rotation ticks, each row followed by its count of ticks
The counts run from 0 to 475.
[ 94  75 136 107 153 118 109 156 140 132 127 115 168  72 120 120 133 106
 170 109  32 158 147 112 129  94 168  99 152 116 144 127 109 142 138 118
 132 123 154 138 120 131 132 134 178 103 128 134 170 160 138 170 138 167
  80 161 133 118 114 108 113 144  98 153 114 159 142 122 131  88 124 130
 148 145] -> 293
[110  72 176 100 141 113  94 141 120 120 150 100 127  95 145 177 119 119
 162 143  80 140 124 142 140 120 201 111 146 115 165 120  98 126 172 108
 126 123 169 108 110 160 163 130 154  93 157 122 133 160 154 175 149 147
 145 150 118 142 100 102 152 124 103 193 133 157 142 149 139 116 123 134
 119 147] -> 413
[ 93 112 154 131 151  79 107 154 135 113 147 142 142  94 172 136 145 147
 181 126  67 139 145 143 166 105 181 104 192 125 122 118 116 131 131 103
 142 114 139 116  80 123 143 118 149 104 124  99 154 154 133 194 146 125
  99 160 122 141 110 109 153 128 130 155 141 136 121 165 171 130 177 127
 123 137] -> 307
[108 102 165 124 111 115  96 125 144 103 158 111 148  88 129 148 137 111
 133 127  63 142 153 174 138  95 153 104 171 119 144 153 104 114 144  82
 146 109 151 113 115 142 137 115 139 113 150  79 137 129 142 154 170 141
 143 118 157 129 130  90 120 115 121  99 100 185 154 133 171 132 205 112
  83 116] -> 344
[121 106 155 138 179 123 128 141 133 123 159 116 148 104 134 170 135 153
 195 118  82 134 151 135 123  91 177 104 159 109 141  97  87 158 160 136
 138 120 169  79  73 169 136 132 136 107 112  98 170 170 131 159 141 144
 134 154 115 148 114  89 124 111 103 168  92 126 138 119 154 136 135 138
 120 158] -> 189
[125  66 126  94 122 124  87 155 143 128 156 121 134  91 117 111 144 137
 119 130 103 155 126 127 140  81 165 112 155 104 172 114  92 103 146 121
 122 116 166  82 114 171 151 108 164 110 154 146 117 130 136 185 139 176
 137 129 116 101  98 147 133 117  81 147  90 149 187 142 149 136 135 165
 116 160] -> 154
[120  77  98 111 128 122  82 151 148 127 176 110 160  80 142 115 145 152
 124 119  86 128 155 113 125  90 142 104 164 105 193 119  80  91 155 113
 107 116 142  96 133 132 138 125 169 124 154 147 128 140 126 173 150 155
 142 141 152  87 105 127 130 105  76 136  94 162 161 142 151 143 167 118
 114 143] -> 330
[133  90 164 138 154 112  95 173 131 130 126 117 134  88 123 122 137 108
 122 109  71 139 112 133 141  64 140 106 184 107 124 108 115 124 158 116
 135 109 137  80  43 166 127 105 158 107 125 127 105 143 130 141 134 150
 106 142 128 124  74 109  97  90  82 128 117 136 146 124 166 144 153 146
 109 130] -> 254
[122 115 148 125 141 112 115 147 184 135 161 143 139 109 109 151 134 122
 168 123  68 149 169 155 108  62 128 121 149 121 130  96  85 150 136 115
 126 121 143  70  84 159 109 122 148 121 108  82 152 139 117 147 157 147
 119 150 139 143  89  93  97 100 126 154  87 140 138 112 195 131 130 138
 116 167] -> 363
[125 125 132 133 161 118  83 143 134 132 162 126 165  95 141 121 151 132
 146 125 110 122 157 105 153  76 166 110 183 111 139 127 104 146 160 110
 123 108 170  52  81 151 144 114 137 116  96 126 143 161 140 163 142 135
 113 139 133 128 107 112 127  93 111 104  73 123 174 119 152 171 171 137
 122 118] -> 437
[129 108 132 104 129 126  72 113 153 124 146  98 159  81 126 150 104  98
 178 123  64 150 157 120  81 106 167 110 160 104 162 108  65 146 164 102
 142 137 156 115 135 148 128 148 173 107 145 127 142 168  95 151 155 153
 116 105 129 111 121 111  79 113 110 136 114 147 146 112 133 117 152 102
 110 113] -> 459
[127  57 155  94 136  94  92 135 130 119 147 119 149 107 108 174 135 134
 187 136  86 142 141 130 148  86 182 109 150 113 149  99 131 134 152 118
 136 121 183 113 111 154 164 114 141  92 161 108 135 125 148 194 166 137
 135 151 136  96 120 125 127 119 122 152  91 162 155 127 127  98 116 162
 118 155] -> 402
[101 110 141 136 150  70  95 156 136 135 136 161 149  82 165 122 142 136
 180 129  83 136 141 139 151 103 184 129 182 128 149 105 107 146 137  96
 139 115 142 100  79 111 142 111 155 119 127 124 149 157 129 203 153 137
 105 147 141 129 100 110 143 125 125 153 143 127 124 156 167 132 167 111
 135 157] -> 309
[ 81  96 149  80 110 112  79 130 135 129 127 133 150  87 158 143 122 141
 188 144  75 135 126 131 133 107 184 122 151 116 158 137  77 148 130 101
 143 114 165 111 115 130 144 128 168 109 153 105 140 150 147 176 160 145
 117 152 152 130 101  95 108 115 121 139 154 154 127 144 129  98 175 125
 113 175] -> 59
[147 104 135 138 169 113  96 144 112 118 166 100 158  88 134 140 160 139
 161 119 104 127 149 113 135  82 170 112 180  99 155 116 107 126 183 123
 142 120 167  56  77 159 137 117 135 112 120 126 141 172 126 168 134 123
 127 121 132 106 123 116 129  97  98 108  71 121 167 132 146 175 157 138
 113 106] -> 439
[133 104 155 150 152  97 108 153 158 139 145 125 142  87  93 156 117  97
 145 119  50 170 158 175 101  76 151 132 148 116 151  97  90 137 134 115
 133 114 150 103  88 142 134 113 149 114 131 108 120 145 117 145 182 144
 133 128 154 133 106  72 105 105 125 132  98 159 129 118 187 126 142 116
 105 154] -> 356
[138  75 126  98 141  83  76 139 146 138 133 130 152 108  92 123 118 101
 157 123  75 160 152 122 143  76 184 117 171 116 147  88 128 132 131 109
 127 128 171 126 121 146 163 112 149 109 157 146 113 123 131 202 165 157
 115 126 121  90 114 150 115 134 120 133  92 154 186 119 139 117 121 149
 137 135] -> 394
[126  97 177 125 152 109  86 131 137 125 137 104 140 107 102 185 128  93
 170 132  64 130 149 134 132  93 146 104 156 116 113 117 119 145 167  98
 120 109 159  91  89 158 137 124 146  99 121  86 122 138 120 133 166 121
 118 154 145 132 104  70  87  81 132 124  95 162 128  99 162 134 150 142
 115 118] -> 3
[103  92 137 117 122 119 102 123 181 111 165 135 158  95 113 139 123 108
 161 118  56 131 178 130 119  86 124  92 151 123 128 114 102 132 136  87
 114 120 146 123 131 138 107 136 166 116 128  88 174 115 121 156 160 169
 105 147 140 110 126 106  95 120 115 139  77 178 146 103 167 101 165 128
 113 138] -> 113
[117 111 120 118 156  78  93 163 145 126 149 121 146 102 171 131 138 144
 158 125  69 148 150 146 155 111 180 110 194 122 154 106  97 107 133 111
 114 128 122 117 100 120 156 111 165 114 139 135 108 163 107 193 153 130
 112 154 117 132  97 119 157 123 131 165 147 130 120 169 184 156 167 114
 143 133] -> 313
[102 134 139 122 164 129 123 137 155 116 175 113 136 108 159 143 130 145
 173 125  88 140 158 132 131 110 182  81 176 107 128 115  83 126 152 124
 128 124 144  89  96 171 138 150 144 103 104  92 173 166 124 165 136 149
 129 151  84 162 121 110 151 118 105 177 110 130 147 130 164 159 164 147
 122 130] -> 195
[ 94  85 143  99 140 127 102 121 141 116 122 119 155 103 120 146 128 126
 191 113  42 127 151 114 144  92 158  92 154 121 118 129 100 162 118 103
 136 118 170 132 121 151 119 121 181 107 136 103 165 146 129 160 137 171
  78 160 128 118 115 109  84 124 117 143  99 163 143 100 134  96 160 137
 129 149] -> 289
[ 97  91 118  55 111 102  68 142 149 124 149 125 161 100 144 121 149 143
 189 140  74 160 147 104 146  84 168 110 173 111 127 143 110 125 128 114
 139 108 167 109 130 138 155 125 169  91 136 106 128 132 135 178 158 126
  84 155 140 109 116 129 125 112 142 105 116 144 150 136 123 105 159 164
 130 140] -> 48
[109 122 129 124 170 131 114 149 145 143 170 111 157  93 141 137 131 129
 170 128  82 159 155 119 111 100 184 106 155 107 158 105  75 144 165 134
 124 135 146  79 101 156 143 150 143 110  98 126 174 186 126 163 140 152
 132 143 106 150 106 104 142 126 100 181 107 128 156 131 156 152 117 133
 143 149] -> 192
[100 102 130  61 117 124  81  99 148 129 108 103 131 110 109 133 141 118
 189 138  62 144 148 129 128 115 171 111 154 104 114 139  70 133 118  89
 129 121 148 107 144 158 129 112 180 116 140  94 131 164  96 182 128 156
  96 134 123 126 104 129  92 119 136 118 115 144 156 115 152 151 170 147
 130 142] -> 278
[ 98  81 142  94 152 123 118 146 145 115 138 103 164  93 138 147 137 118
 178 108  26 144 159 122 150  90 164  88 167 125 123 140 116 128 140 115
 137 122 137 144 124 140 128 136 169 101 129 110 176 166 140 159 128 156
  81 167 122 126 108 115 129 152 111 174 107 160 137 135 144  93 125 130
 147 125] -> 295
[121 134 131 153 152  94  84 128 148 123 151 143 149  87 150 102 110 122
 157 115 107 135 153 109 134 107 184  97 198 105 139  85  94 146 147  99
 132 126 156 106  85 147 148 143 140 111 136 136 151 137 108 193 150 161
 118 121  91 120 134 130 113 113 100 128 117 134 171 115 145 157 202 127
 109 113] -> 207
[106 120 122 129 134 103  94 126 143 127 149 118 139  93 130 119 154 148
 165 128  81 141 163 148 122 114 159 111 174  99 131 115  77 108 128  95
 125 116 135  93 112 130 136 114 142 125 133  90 138 142  88 194 153 131
 142 134 140 121 127 104 118  99 121  96 106 151 156 131 176 190 214 136
 106 143] -> 95
[ 90  84 157  84 116 114  84 128 125 129 126 125 148  83 158 155 123 137
 187 136  71 125 127 136 131 103 182 125 149 119 166 129  78 149 142  97
 152 120 159 109 109 136 139 119 167 108 161 110 139 160 142 174 152 149
 119 142 156 126  96 100 108 123 108 153 153 157 124 148 135  96 160 112
 114 167] -> 60
[107  91 118  53 126 105  75 152 146 115 153 110 157 106 138 126 148 142
 177 133  63 165 145 115 151  78 169 101 180 104 126 142 113 105 126 121
 136 106 156 119 133 141 159 122 170  87 136 110 119 133 131 174 156 121
  85 157 129 107 118 133 131 114 140 110 113 147 143 141 127 112 157 166
 137 125] -> 47
[120  82 135 100 148 109 101 169 124 139 129  96 133  77 111 108 168 120
 148 126  79 174 124 134 121  85 168 119 174  91 126 116 106  93 158 122
 143 110 134  72  85 158 138 103 148 101 124 118 116 159 106 175 126 129
 108 121 135 112  94 127 123 103  98 102 115 129 171 137 153 180 133 170
 130 129] -> 265
[110  94 173  90 124 126  89 113 120 113 133 100 135 117 118 155 131 112
 150 131  67 142 149 159 162  95 197 111 168 126 132 159 107 131 126  93
 147 117 178 111 121 177 156  97 138 105 153 101 124 143 163 165 150 158
 135 119 120 136 126 114 129 133 134 120  93 172 172 122 155 139 180 141
  93 122] -> 168
[108  94 150  71 118 133  79 112 136 129 140  97 146 113 120 134 134  93
 133 141  70 154 160 148 152  95 199 115 163 124 149 163  96 121 140  91
 135 124 168 105 136 169 155 108 144 111 147 122 125 163 167 171 142 167
 130 111 131 134 111 123 138 145 123 124  91 172 193 132 150 138 151 131
 118 120] -> 166
[138 111 143 124 155 111 115 155 178 128 168 101 135 118 108 169 135 112
 149 119  41 163 171 178 108  75 137 109 159 117 132 111  90 111 136 122
 120 126 124 101  98 159 131 120 155 108 119  91 121 148 113 134 163 136
 128 150 131 138  98  84 113 112 134 159  90 150 123 125 204 140 130 140
 124 135] -> 360
[118  91 145 127 159 127 103 149 125 131 120 109 165  90 156 146 119 134
 144 100  52 113 140 137 150  82 175 107 172 127 171 123  84 141 151 113
 135 125 134 107  88 135 124 114 167 126 143 140 127 178 156 148 138 163
 120 150 146 126  68  96 104 126  79 170 128 154 133 148 160 122 148  90
 129 144] -> 71
[106 113 170  86 105 119  67 125 170 123 148 116 128  95 157 158 104  84
 140 145  74 120 132 134 128 100 151  99 163 127 132 135  85 131 174  74
 121 123 132  89  95 161 129 142 165 103 135  98 115 144 139 127 153 149
 116 141 130 150  70  93 101 101 117 167 148 161 126 136 168 124 157 114
 117 129] -> 241
[116  93 126  67 130 115  85 142 141 147 130 100 137  91 118 112 167 112
 155 140  74 160 143 128 128  91 164 120 172 100 113 140  94 100 151 102
 130 116 124  65 116 160 130 106 156 112 115 108 129 175 105 175 119 130
 103 118 132 123  86 137 126 115 121 108 107 128 180 145 162 189 129 162
 138 124] -> 267
[104  99 177 108 134 124  93 122 122 121 128 108 135 113 114 147 130 113
 146 136  69 149 147 162 161  93 198 112 164 119 133 152 107 138 123 101
 148 107 190 112 107 166 162  99 137  98 146 107 122 141 163 174 162 161
 138 128 127 139 127 101 124 130 135 110  94 169 172 119 149 130 187 147
  93 138] -> 169
[138  81 150  99 119  93  71 126 145 116 170 120 159  84 139 165 126 126
 187 135  92 132 138 109 119  82 152 104 167 105 150  94 122 130 186 104
 139 118 164  98  99 138 147 147 139  92 148  93 142 114 126 167 181 108
 128 133 156  90 122 115  98  89 116 121 112 160 143 132 119 103 142 134
 109 120] -> 226
